Each named turn below is shown by a few rows before and after it. Which turns, in which order, take the first row of each later pair to the second? The first pair is answered.
J_27 (before -> after):
[ 6 -8  0 -4 33  3 16  8 13 10 20] -> [ 17 -12   0 -13  22  11  17  10   6   0  26]
[ 11  24 -10 -21 -38  21 -14  -7  -9   1  -7] -> [ -6  27 -10 -21 -24  -2 -30  -8   2  12 -21]
[ 22 -20   7 -28   4   1  11   6   2 -15  17] -> [ 11 -18  11 -32  15 -18  -7   7  12  -9   5]
[ -4   1 -11 -15 -10  18  -3  -6 -10   9 -11] -> [ -6   2 -11 -15  -7  14  -7  -6  -7  12 -14]
J_831 (before -> after):
[-13  18 -16 -30   9   0 -17   0 -15  18 -13] -> [ 13  24   8  29 -15 -11   2  -4  12   5 -20]
[-13  17  -6   8  -2  10 -12   2  -9   7 -19] -> [ -7  10  -1  24  -4  12  -2  -5  -7   2 -13]
[  3  -4   4  17  23  -1  10   4  11   4 -13] -> [ -5 -13  -4   5  31   7   9   1   1   6  -4]
J_412 (before -> after):
[ -7  -4   7  14  -3 -14  -8  -6   8  -4  -8] -> [-13   7   3  11   7 -10   0   1  10   9 -13]
[-16  -6  -4 -17  20 -10   9   0  11  -4  -2] -> [ -6  -2  -3 -25  15  -8  11   7  13  -6   1]
[  0  21  -4 -12  -8  -6 -21  14   5   5 -27] -> [  6  13   0 -12 -21  -7 -27   9   6  -3 -24]
J_242 (before -> after):
[-15   3 -14   4 -10  34  10 -10 -29   8  10] -> [  2   9 -13 -15  -3  36  16   4 -25   6  14]
[ -3 -17   7  24  22  -1  21  -8  11   4  11] -> [  4 -20   5   0  28  -3  17   1  14   3  17]
[  5  26 -15  29 -14  18  21   4 -27   2  -7] -> [ 13   6 -21 -39   8   9   1  18 -25  -1   8]
J_708 (before -> after):
[  7 -19  -2  15  -9 -10  -1 -12  -1 -12  13] -> [-11  -3 -18   6  -2  11   8 -10 -19   1  13]
[ -9  -8   6   4  -4   1   1  -6 -10  -2  -2] -> [  0  -3   3 -10   1   8   7   4  -9  -3   1]
[ -4  12 -11  -3  -3  -5 -12   5  14  -2 -11] -> [ -3  15 -12  -6   0  -2  -9   7  15   2 -11]

Between the rows of a pair lie two turns.
[ -8   9  12  38  11 -21   1  -2  32  19  -9] -> [-23  12 -12 -26  35   0  -2  13   5  28   1]
J_708 J_242
[-19 -19  -3   8  20 -16   4 -18  23  21  -7] -> [ -6 -19  -2 -16  30 -16   7  -4  25  18   1]
J_242 J_242
[  8 -37   9  -6  10 -11   0  -6  12  -9  32] -> [-14 -16  -1  -9  40  -4  16   6  10  15  23]
J_412 J_412
[-18  24  -9  24   7  12  14   4   2  23 -16] -> [32 14 10 -6  1  5 16 28 20  2 -3]
J_708 J_27
[  6   3 -20  18   8  15  30  -2  -1   6  28] -> [  0 -17 -22  -4 -22   7  -8 -18 -17 -10  26]
J_27 J_242
[-17   5  -3  17   9 -21  -5  -2  14  17 -14] -> [ 25   8   7  -5   0 -15   5  18  22   0  -6]
J_242 J_412
[  7   7  -7 -20 -23  22  -2   6 -13 -15   0] -> [ -8  23  -3  10 -24   3 -12   1  -3  -3 -24]
J_27 J_242
[  5   6   9  53   0 -11  20 -39  14  -1 -16] -> [ 38  -3  12  11 -38  -5   0 -32   0 -33  -6]
J_27 J_27
[-16  -2 -14 -19   0   4 -11  -1 -14   3  -4] -> [  3  11 -12 -23   4  12   5  11  -7   2  -3]
J_242 J_242
[ 14   1   2   0 -27  16  -5  -1 -11  -8   6] -> [ -1   2   0 -18 -11  -4 -31   0  -5   3  -7]
J_831 J_27
[-17  31  -1   2  21  -3   0  17   2  16 -19] -> [-21  10  -1 -17  -2 -15 -33   2  -9  -1 -15]
J_412 J_242
[  6 -10   4 -16   2  -1  -1  -1  10  -5   9] -> [-16  -8  -4 -10  -2  -1 -11 -11   1   0   2]
J_242 J_831
[ 13  -9   9  -9   3 -13  -8   2  20  -2  -5] -> [  5   6  -6 -22  12   9   3  11   5   8  -6]
J_708 J_708
[-27 -13  -2  -5  16   3  -4 -11   1   3  20] -> [ -3  25   9  -3  12 -10  -4  14  22   7  -7]
J_412 J_831
[ -2  17  -4 -33  12 -11 -14  16   8  12 -18] -> [ -2  14   2  27  16  -1  26   7  24  14 -10]
J_27 J_831
[  9   0   4  14  -6 -15   4   2  12  -6   4] -> [ -4   7  -9  10 -14  10  10  -1 -11  -3   6]
J_708 J_27
[ 21   9  16   2  -1 -22 -11  10  23  -3 -12] -> [-16  20  -5  31  -6  14  11  -5  -8   9 -10]
J_708 J_27
[  8 -14   0  -5  13 -14   0  -1  13   4 -11] -> [ 13 -19   0   5  10  -6  13  -3  11   2  -3]
J_831 J_27
[  0 -26  -6 -10  -7   9   2 -26 -14 -32  12] -> [  0  -9   2 -13  -8 -25 -25 -23   5 -25 -17]
J_27 J_831
[ -1  -3   6   2  -1  -7 -22  -3   4   3  -9] -> [  0  10  -1 -11  11   3 -10   8   0  11 -10]
J_412 J_708
[ 16   2  -4 -18  -2  21  19   8  -8  -5  13] -> [-21 -14  -8 -11  -4   0 -13 -17 -17   0   7]
J_242 J_27
[ 1  1 -1 12 -4  4  4 -2 -2  0  1] -> [-2  8 -2  2 -4 -1 -4  2  1  2 -9]
J_831 J_831
[ -5  24  14  44  -3 -21   3  -9  17   9 -24] -> [-23   6  10  18  11 -39 -23 -15  16  13 -24]
J_242 J_708
